In the rows, 128 means zero.
A single turn carries every row of the set below to another of its rows. Some are shown first; where does it send the rows asked next?
J42: [127 117 107 131 138 165 118 121 134 117 117 125  93 161 145 125 133 141
 122 117  89  99 138 113 127]
J761: [134 101 134 128 139 102 127 162 137 114 121  93 137  95 139 143 128 114
 127 145 165 112 142 150 139]
J226: [126 116 105 133 135 165 116 112 129 117 118 132  94 165 146 120 128 141
 123 113  89  99 135 113 128]
J609: [ 91 111 120 113 146 139 119  82 135 145 121 111 147 148 102 139 113 164
 162 145 107 132 142 133 134]
J967: [152 126 140 112 113 106 139 128  94 150 165 144 151 109 137 113 127 128
 123 115 176 145 115 115 127]
J805: [118 134 128 115 107 130 134 164 142 132 168 118 150 105 135 110 136  99
 116 102 163 138 143 122 116]
J165: [120 114 103 140 139 158 126 124 125 112 112 140  86 161 149 132 113 125
 125 121  99 101 142 116 131]
J178: [121 113 111 141 144 159 134 122 114 117 116 145  79 161 152 136 120 135
 129 121  97 109 136 115 129]
J606: [121 135 140 118 112 130 147 154 123 142 179 127 142 107 139 111 146 110
 122  95 161 151 132 118 114]
J988: [121 136 130 120 105 132 134 150 127 135 176 129 151 112 138 101 135 101
 114  91 163 143 137 121 115]
J342: [121 115 106 141 141 157 127 116 114 113 115 146  85 164 152 130 113 131
 125 118  98 106 137 117 130]
J267: [129 119 111 132 139 164 121 112 123 119 122 132  90 164 147 122 133 144
 126 114  86 104 131 111 126]
J995: [121 130 140 125  90  99 129 133  91 129 156 140 148 102 133 110 121 114
 120 112 167 149 110 125 135]
J393: [103 119 135 124 137 142 108  80 138 127 122 118 156 144 104 151 114 153
 159 136 109 110 146 156 135]
J839: [126 136 141 119 124 115 138 183 126 150 147 124 115  94 135 142 126 130
 141 128 165 149 115 137 114]
J814: [ 90 112 118 113 142 138 114  81 133 144 121 111 149 149 102 136 109 159
 162 143 107 128 144 132 136]
J103: [121 132 136 115 114 131 145 169 138 139 172 118 142 101 137 120 147 106
 120 102 160 145 138 119 112]
J695: [121 138 121 122 107 116 113 183 143 135 137 122 137  96 133 126 101 113
 126 125 175 129 130 142 119]
J322: [123 126 152 118 109  99 148 156  99 137 156 130 134  91 132 134 145 126
 132 126 159 156 110 126 131]
J379: [121 113 112 148 143 159 118 112 105 128 127 132  83 169 145 125 121 148
 121 117  99 111 141 124 130]
J682: [151 121 145 105 127 105 155 159 120 150 154 125 139  95 131 136 144 135
 131 136 170 144 122 119 121]
J163: [134 109 120 137 117 101 103 121 114 113 128 115 155 112 144 111 100 100
 114 120 174 107 139 149 145]
J125: [122 113 115 146 150 161 127 128 114 128 123 123  78 164 141 137 129 151
 126 124  95 109 143 124 126]
J773: [119 113 105 148 145 162 118 134 126 122 115 118  86 162 141 134 119 142
 121 126  98  98 153 127 128]
J343: [128 117 111 132 142 165 125 121 131 119 119 127  87 161 146 128 136 145
 128 117  86 103 135 111 126]
J289: [122 113 108 138 145 159 132 129 124 113 112 139  81 158 149 139 120 132
 128 125  96 103 139 116 130]
J69: [115 118 115 124 135 142 116  74 124 124 119 121 166 153 106 120 119 152
 171 130 113 119 128 156 135]
J502: [145 125 124 106 114 108 130 167 144 138 140 117 157  93 126 131 126 118
 118 141 176 119 142 123 125]
J2: [118 115 102 152 139 161 111 118 116 121 120 128  92 170 143 123 112 140
 116 119 104  99 149 127 130]
J485: [144 129 119 112  99 106 118 136 120 137 149 136 168 107 131 107 106 112
 111 120 182 120 134 120 131]
J333: [124 142 122 127  97 113 107 148 115 140 149 143 139 112 140 106  91 114
 123 106 178 137 119 138 125]
J780: [144 127 168 104 122 122 166 149 132 143 138 140 124 101 119 125 123 136
 102 140 135 151 103 121 126]
J480: [115 114 123 119 148 145 132  97 136 128 115 109 154 145 102 139 137 159
 179 145 108 122 130 158 130]
J66: [135 129 150 106 114 124 148 162 158 132 122 128 138  97 114 121 106 120
  93 147 140 130 121 127 127]
J447: [116 129 126 122  86 102 117 152 121 122 141 126 159  95 127 115 110 103
 111 124 171 128 129 129 137]
J894: [142 132 160 111 108 119 150 120 115 142 144 155 136 113 122  98 103 126
  91 123 141 151  99 122 130]
J64: [145 106 144 137 130  97 128 101  75 129 151 131 138 121 152 111 120 119
 127 110 168 140 113 144 145]
J462: [120 118 125 121 145 141 130  78 119 131 124 122 154 152 104 130 132 160
 176 134 110 129 119 155 132]
J250: [117 125 137 116 103 102 137 176 130 127 139 113 144  83 127 138 133 115
 125 139 164 136 130 127 133]
J497: [105 120 137 128 136 144 106  68 127 130 129 126 154 149 105 146 114 154
 158 128 106 118 141 155 135]
J416: [112 115 111 119 139 145 118  92 145 125 110 110 164 147 100 129 121 150
 171 141 113 110 135 157 135]
J22: [129 138 142 126 114 112 132 147  97 153 165 145 122 111 142 119 115 131
 135 106 171 160 103 135 118]
J730: [ 91 112 120 114 145 138 119  81 131 148 123 112 145 149 104 138 112 162
 162 142 106 135 139 133 136]
J581: [144 101 156 128 152  99 150 140  97 132 143 109 121 101 147 145 148 134
 139 134 159 140 118 145 134]
J996: [106 117 145 125 142 144 116  73 126 134 130 124 145 148 107 153 124 160
 163 132 103 121 139 156 134]
J427: [106 118 140 123 143 144 116  84 137 132 125 117 148 144 103 161 125 158
 162 140 103 115 144 157 133]
J281: [134 132 144 111  98 122 133 134 144 129 130 143 150 108 117  99  87 113
  83 129 146 129 117 128 131]
J906: [ 91 112 119 112 142 136 113  75 130 145 122 114 148 149 105 134 109 162
 161 140 108 132 142 131 135]

J996 goes to J427
J66 goes to J281
J103 goes to J805
And these:
J64 goes to J581
J22 goes to J839
J416 goes to J69
J995 goes to J322
J226 goes to J267
J178 goes to J289
J2 goes to J379
J682 goes to J502

